Each named turn below is shown by a few rows before and after it. Which turns, in which order, take the first row of each later pair to the second? The first pair is answered.
turn Y:
[  1 -15  -2   5  21  -2 -12  31 -24  -3] -> [ 14  -7  10 -13  28 -11  -6  20  17  13]
[ -2  17  23  -3 -17 -32  27  -7 -24   4] -> [ -6   0  11   5 -13 -28  23  11 -40   3]
[ 11  18   7   1  16 -13 -12   3  28  -8] -> [  2  25   3   6   6 -10 -13  -2   9 -24]
[ 12 -26 -39  -6   3  16  16  -1  -3  14] -> [ 19 -15 -25 -20   1  11  17 -10  17  20]
turn J:
[  9  -1   9 -10   1 -24   9  40  -2  13] -> [ 14  14  28 -11   3 -29   3  25  12   4]
[ -5  20  32  -6  13 -13 -17 -21  26   0] -> [  4  15   1 -18  -1   8  -4 -41  30   6]
[-28  -9   4  22  -8  12 -16  12 -12 -46] -> [-24   1   5  19 -11  11 -17   1  -2 -49]
[ -1  -3  14   1   8  -7 -15  30  11  -2] -> [ -1  14  18  -4   3  -2 -19  11  19  -7]
turn U:
[ -2  20  13  14   9 -22   0 -22  10 -14] -> [  3  16  12   4   7 -27  18 -12  15   0]
[  7 -26 -19 -12  11   1  17  23  -7  28] -> [ -1 -27 -18  13  19  15 -20  17 -22  10]
[ -8  26 -29 -15 -52   7  42 -42 -24 -20] -> [  6  -2 -35 -29 -41   2  71 -15 -16  13]
[ -2  21  -3  -8  -5 -26  44  37 -19   4] -> [  2  -4 -11   1  10 -11  25  54 -25  16]

(2 to 3 turns a pair)
[ 23  12 -17 -12   3  36 -16 -26   7   0] -> [ 39  -6  -2 -22  20  17  -1  13  22  30]
J then J then Y
[  1  19 -10  -6 -11 -12  26   7 -15 -36] -> [ 20   7   1 -25   7 -18  26  13  26  -6]
Y then Y then Y
[ -5  -8 -11  13  19  20 -49 -14  16 -15] -> [ -1  16 -34 -14 -19  13   8 -49  16 -11]
U then J then U
[  2 -39 -20  23  21  27 -17  29  -3  10] -> [-13  38  26  20 -11 -16 -16  -7   2 -27]
J then U then U
[  3  -8  21   2  19  10 -56  -5  27 -13] -> [-11  -4 -24  -1 -20  35 -29 -35  -8 -35]
U then J then Y
[ 21   6  20 -36  -6  -7  26 -23  45  17] -> [ 19  -6 -27 -31 -26  16  42 -34  14  12]
U then Y then J
[ 10  -6  20  -8  10 -32  35  19  25  15] -> [  1 -30  15  29  32   1 -27  24   4  -5]
U then U
[-13 -38  -8  27  17  26 -27   8 -29 -24] -> [-13  14   0  11 -21  15 -11 -44 -17 -45]
J then U then J
[  5  -3  -8   2   4  26 -37 -29  26  -4] -> [  4 -37 -40  -2  -3  24   1   5 -11  16]
U then J then J
[ -3 -18 -18  14  -5  11  10  20   2  24] -> [ -8  28  17   6 -15 -11   6  -9  19   9]
J then Y then Y
[  2   7  32  -2   4 -18  -8  20  -7 -12] -> [ 13 -11  22 -18   6 -14  10  17  18  16]
J then U then U
[ -2  23  44  -3   7 -48   1  33  -3  -3] -> [ 23   5  -6 -43 -14 -10  35 -18  34  29]
J then J then U
[ 28   2 -44 -12 -19  23  20 -42   1   4] -> [ 36   4 -27 -23 -17   5  39 -37  16  17]
J then Y then Y
[  4  27   1 -24 -15  10   2 -15  10  -2] -> [ 11  -2  -1 -24   5  -2  17  30   2  19]
U then J then J
[-31  21  50  14 -10 -29 -21   9 -18 -26] -> [-32  14  49  14  -3 -31 -14  27 -26 -22]
Y then U
[  2 -11 -35 -11 -18  -4  30 -18  16   4] -> [ -4   4  11   5   7 -43   3  22   9  -9]
J then J then J
[-13  28  25   3 -11 -18   1 -16 -22 -22] -> [ -2   0  40   6  26 -16 -23  17   6  -1]
Y then Y then J
[ 28  -9  -6 -43  -2   2  17 -16  48  29] -> [ 18 -49 -20 -12  23  27 -19  19  20  27]
J then U
[ 12 -12   3 -28  25  -1  -2 -16  50  28] -> [ -2  26  -3 -25 -11   0  10 -47  31   0]
J then Y
[  0  18  -4 -26 -15 -15  31 -15  18  11] -> [  3 -29 -26 -17   8   2  22  21   6  28]
J then U
[ 35 -52 -36 -42   8  26  26 -16  38  49] -> [  6 -30 -31  11  11  64 -62 -43  10 -16]
U then U
[  3  13   4 -26 -17 -41  67  12  -6  13] -> [ -8  18  18 -10  -8 -50  50  32 -25  -5]
Y then Y then J
[ 16  25  27 -19 -16  -4 -11 -30  48  15] -> [-21   3   3  37 -19   4 -30  17 -47 -24]
Y then Y then J
[ 11   5 -41 -25 -39  17  23 -50  36   1] -> [  1 -51 -62   4 -16  39  11   5  -4   5]
J then U
[  6 -10   0 -18   2 -11  11  25  19  27] -> [-10  -8   1  14  12  10 -37  15   2  -3]
U then U
[  1  12  20   7  26   4 -64 -14  47  -3] -> [ 14  33  12 -36 -11 -39  19 -14  54  18]
Y then U then U
[ -4  15  17   6  -5 -24   5   2 -13  -6] -> [ -2  16  -1  -3 -18  -3  14 -21  -6  -1]
J then J
[ 19   4 -26 -38 -17  20  22 -48  31  17] -> [-15 -20 -23  12  -5  -7  26  46 -54  -2]
Y then J then J
[ 22 -22   3   5  11   4  -2  39 -24   2] -> [ 12  20  14   9  -3  13 -32 -12 -14 -26]
U then J then J
[-14  17 -20  -3 -18  -6  10  -5 -15  -7] -> [ -5 -13 -19   8  15   9 -16  18   0  12]
Y then Y then U
[ 14 -67 -10  22  35  15 -23  63  18  43] -> [-22  38  23  50 -16  13 -70 -21 -11 -46]
U then U
[ -8   5  -4   0 -26  -9  11  -2 -28 -12] -> [  0 -11  25   1   5 -21  -5  23  -3   8]
Y then J then Y
[ 32 -14  -1 -22   1   8   5  -1  48  13] -> [ 21 -26 -14   1   9  36 -31  -8  26  -5]
U then U then J
[ -4  -2  37  -8   6 -29  19  20  -7  14] -> [  8  -4  26 -24   0 -18  28   9   9  22]
Y then J then U
[11 -9  6 12 15 -7  6 26 17 13] -> [  2  15   6  23   1  14 -22  -9  13 -14]
U then U then J
[  4   7 -20 -22 -30  20  21 -38   6  -5] -> [ -2 -39 -27   4   6  27  -4  25 -19   8]
U then J then U
[ -7  21 -10   7 -28   2  15 -30  -8 -19] -> [-14  -7 -10  30  -3  -2  -2  17 -29 -17]
Y then J
[ 11 -31 -28 -15   8  19  28 -19  11  25] -> [ -7 -21 -24  10   8  35 -19 -34  -5  -3]
U then U
[ 15 -10 -14   2  13  44 -25 -38  23  -6] -> [  4 -10 -33  -2  -6  42  -3 -39   1  -7]
U then J then U
[-10 -32 -31  15   1  27   0  13 -25   2] -> [-14   3  29  29  15  -6 -29  24 -16 -14]
J then J
[ 13  -5   7 -16   3 -22  31  34   2  21] -> [ 14 -14  17  -6  19 -19   5  40   7  18]
J then U
[ 12  21 -32  -6 -13  20 -11 -39  14 -32] -> [ 18 -34 -43   5  19  28 -17   9   1 -13]
Y then Y
[-25 -11 -11  14  -8 -13  32  22 -31   1] -> [-19 -13  27  26  25 -11 -24  25   3   3]
Y then U then J
[ -4  29  22  21  -6  15 -34 -29  -7 -38] -> [ 19  23  16 -29 -17 -21  45 -10  21  16]
U then U
[  2 -51 -10   4  30  11 -29  22   3  29] -> [  0  -1 -35 -22 -26  22   7 -60   5   2]
Y then Y then J
[-11   3  13  18  17  -1 -30  12  -6  -4] -> [  3   6  -7  -3   3  20 -23 -27  22   2]
Y then J then J
[ 28 -23  21  -9  23  19 -36 -35  58  22] -> [-16 -12 -29  37 -25  37 -26 -34 -44 -38]
Y then Y then J
[ 12 -20   0 -28 -15  -6  37  -3  13  22] -> [  2 -42  -7   3   7  28 -26   6  -6   4]
U then U
[-21 -17  -7  19  -3  -3  -6   6 -47 -18] -> [-17  -9  20  23  16  -9 -32  11 -26 -20]
J then Y then U
[ 25  10  24 -44  -1 -10   4 -19  25   9] -> [ 18 -24   4 -36  12 -14  19  28  -3  19]
J then J then J
[  8 -39  -7  26  34  14 -11  43 -33 -19] -> [  0  25  37  26  15 -18 -20   3 -16 -49]
J then U
[ 10  -3 -39   7  -4  30  -5 -43  18   3] -> [ -8 -26 -38  28  11  19  -9  14 -27  -7]
J then U then J
[-18  22  10   2 -24 -29  27  21 -23 -17] -> [-22  25  24  12 -15 -28   2  20 -22 -29]
J then Y then J
[ 14 -50 -36 -14   9  13  28  26 -29  29] -> [ 29   9  39 -35  22 -30   4   0  41  27]
J then Y then J
[ 16 -30 -20 -15  10  20  10  -5  16  27] -> [  4 -37 -15  10  24  20 -20  14   0  16]
U then J
[-15   1  24  29  15 -18 -17  38 -21 -13] -> [-20   8  -9  37  -7  18 -24  -6 -33 -34]
J then J then Y
[  8  21  14  -6 -14 -28  28  25   1 -22] -> [  1  11 -19   3 -27  -4  33  19 -24 -29]
J then J then Y
[  1 -45 -38  10  19  15  12  32 -44  12] -> [-16  -7  -2  35  22   7 -35  19 -52 -26]
U then J
[  7  20  14 -14   9 -25  12  -4  21  10] -> [  6 -12  -7 -11  13 -14  23  23   0  20]
Y then U then U
[ 22  15  22 -11  -3 -12 -14 -24  51  15] -> [ 15  19 -12  -7 -26  16  -2 -49  27   2]
J then U then Y
[ -5 -35 -34  11  -6   9  22  13 -27  -9] -> [-18  -9 -27  24 -19  13  12 -12 -35 -40]
U then U
[ -4  20  -7   8 -26   8   1 -22 -31 -30] -> [  4   4 -13  -5 -29  -9  42   3 -30  -7]
U then J
[-10  13   3 -11 -22  -1  39  -7 -33  -6] -> [  8   1  16 -30  -1  -8  41  -3   9  22]
Y then Y then Y
[-15  31  24  13   3 -20 -16   9 -19 -27] -> [-11  24 -10   2 -20 -14  22   2 -32 -17]
J then U then Y
[ -4  16 -16 -15 -41 -10  28 -16 -31 -13] -> [ -5   4  -4  -5 -25 -28  23  21 -46 -12]
J then J
[-11  20  31  19   2  -6 -38 -15   2 -25] -> [-20  33  28  16  -7 -20 -17 -10 -11 -31]
Y then U
[ 24  -1  -9 -27   0  -4  13 -27   8  47] -> [ 17 -19  21  -4  30 -14 -22  11  -3  44]
U then J then J
[  1  26 -28 -10 -19  32  11 -30 -12 -18] -> [ 17 -30 -34 -11  20  38   7  13   2  19]
Y then Y
[-13 -27 -21  -3   5  19  35  -1   6  13] -> [-17  19  16  -9  -8 -12  35 -25  23  -4]
J then Y then Y
[-16  29   7  31   4  -4  14   2 -16 -25] -> [-13  29 -11  21  -4   9  19 -21 -10 -28]
J then J
[ -2 -31   1  11  35  35 -19  -1  -4  12] -> [-15  -1  17  20  29  25 -32  -5 -11 -10]
J then U then Y
[ -8  40  21  31  -9 -17   5   9 -38 -47] -> [ -2  46  31  30   0  -5 -20  -2 -18 -47]
Y then U then J
[ -6 -19 -24   8  -3  38   7  -9 -20  16] -> [ -3 -27 -20   6   9  38  -1  -4 -15  21]
U then Y
[ -5  28  -3  -1 -34  -1   0 -38 -12 -17] -> [-16  -3  -4  24 -10   0 -15  13 -48 -19]
Y then J
[-33  23  -2  15 -21 -12  11  31 -19 -16] -> [-29  40   0   3 -29  -1   6  -3  -2 -22]
J then J
[ 13   8 -13 -26  20   4  -1 -23  13  16] -> [ -4  -7 -30 -13  17   2  14   9 -27   5]
Y then J then J
[-33  14 -42 -18 -13   7   1 -17 -31   7] -> [ -9   3 -15 -40  14 -15   9  -2  20  39]
J then Y then Y
[ 20 -17  -7 -17  21  30 -27 -27  52  30] -> [ 14 -48 -14  -5  33  21 -20  20  26  41]
J then J
[  6   4  12  17   2  23 -24 -15  21 -14] -> [ -2  18   9  20 -12  15 -12 -21   6 -29]
Y then Y then U
[-12  15  24  26   3 -32 -10  42 -39 -28] -> [  9  36  27 -18 -13 -52  33   9   5  -4]
U then J then U
[ 23 -50 -16  -1   7  23  21  24 -12  12] -> [  0   5  41  22  14   6 -36   2  -2 -35]
J then U then J
[-14  24   7   2 -18   3 -18   4 -11 -47] -> [  5 -22   5  -7  24   7 -22  46  23   0]
Y then Y
[  7  -4  18   4  30 -10 -20  -2  14   8] -> [ -7   5  -2  18   6   4 -20 -18 -21 -17]
J then Y then Y
[ -5  20  30  14  12  -3 -43   9 -13 -30] -> [  7 -24   6  16  33  26 -45  20 -10  -5]
J then Y then Y
[ -4  45  24 -20  14 -27  22   4 -12 -11] -> [  7  -5   9 -13  45 -12  17  41  -9  16]
U then U
[ -3 -10 -33   5  -6  35 -13 -31 -10  -4] -> [  9 -35 -37  -8   5  23   7   3  -1  23]
U then J then Y
[  4  -5  -3 -13   8  31 -43 -20  33  28] -> [-17  18  -6   2 -15  30 -47 -35  -1  -4]
U then Y
[-19 -10 -60  15 -29  43  -8 -40 -28 -29] -> [-34 -10 -36  33 -19   6  -8   9 -67 -37]
J then U then J
[  8  18   0   3  -2  31 -40 -52  29  -6] -> [ -3  40  -6  -3 -34   7  -3 -50   3 -25]
Y then U
[ -6  23  18  -1 -16 -19   5  -2   3  -6] -> [  4 -12 -18 -11 -14   3  23   0   4  17]
J then J then U
[ 12  27  37  10  25   4 -42 -11   8 -13] -> [  8  51  38  -1  -2 -16  -9 -16  -4 -21]
Y then U
[-20  26  -3  42  15 -10 -35  23 -21 -16] -> [-15  33  -7  20  -6 -46  23  35 -26   1]
U then U then Y
[-15  -9  22  -7  18 -22  14  45   7  24] -> [ -5  -5  28 -16  18 -16   9  31  23  29]
Y then U
[  2  43  24 -13 -14 -15  -2 -29  20 -12] -> [ 14 -32   2  -1  36  10 -23  26  21  22]
U then U then U
[ 13 -23 -21  -5 -11   4  32   3   2  30] -> [ 11   1  -6 -16 -18 -10  39  -3  11  26]
Y then J then Y
[  8 -35 -10  -8  -3  -6  32   8 -11  30] -> [  6   8  -3 -15 -27 -16  39 -30  -2  11]
Y then Y
[ 10   7 -19 -29 -11  11  16 -15  22  28] -> [  1 -16 -21  -7  11  38 -21  -6   8  21]
U then U
[ 13 -29 -27   6   7  17  -3  13  -8  17] -> [ 19  13  -8 -12 -16   4   4 -35  20   4]
Y then Y
[ -2  -4  -8  23  10  34 -58 -34   4 -13] -> [  2  11 -14   8  -5  34 -43 -53   8 -16]
J then Y then U
[-13  -7  31  15  29 -16 -20  33 -14 -15] -> [-17  15  33  17  18  -8 -33   1 -11 -32]
J then Y
[  5   4  31   0   0   1 -61 -46  12 -15] -> [  7 -36  21   6  28   6 -63  -3   7   9]
Y then Y then Y
[ -1   4 -32  16  -2  56 -14 -62  -5   0] -> [ 13 -12 -21   0  17  51 -13 -51  27  26]
Y then Y then Y
[-22  44   8 -29  18  21 -19 -39  34  -9] -> [-25 -27 -31 -18  37  14  17  45 -17  21]
J then J then J
[ -7  41  24   5  -3 -20  13 -17   3 -10] -> [ -3  -6 -23   3  -5   2  41   7 -26  10]
J then J then J
[-20 -28 -25  40   3   4 -24  18 -26 -26] -> [-16   8   9  39   3  -6 -47 -14  -6 -37]
J then J
[-17  29  20  18 -21  -8 -19 -10   4 -28] -> [ -4   0 -33   5 -35  23   9 -21  -4 -12]
J then J
[-15  19  17   7  -5 -22   7   4 -18 -10] -> [ -1   4  -7 -15 -10  -6  33 -11  -2  11]
J then J then U
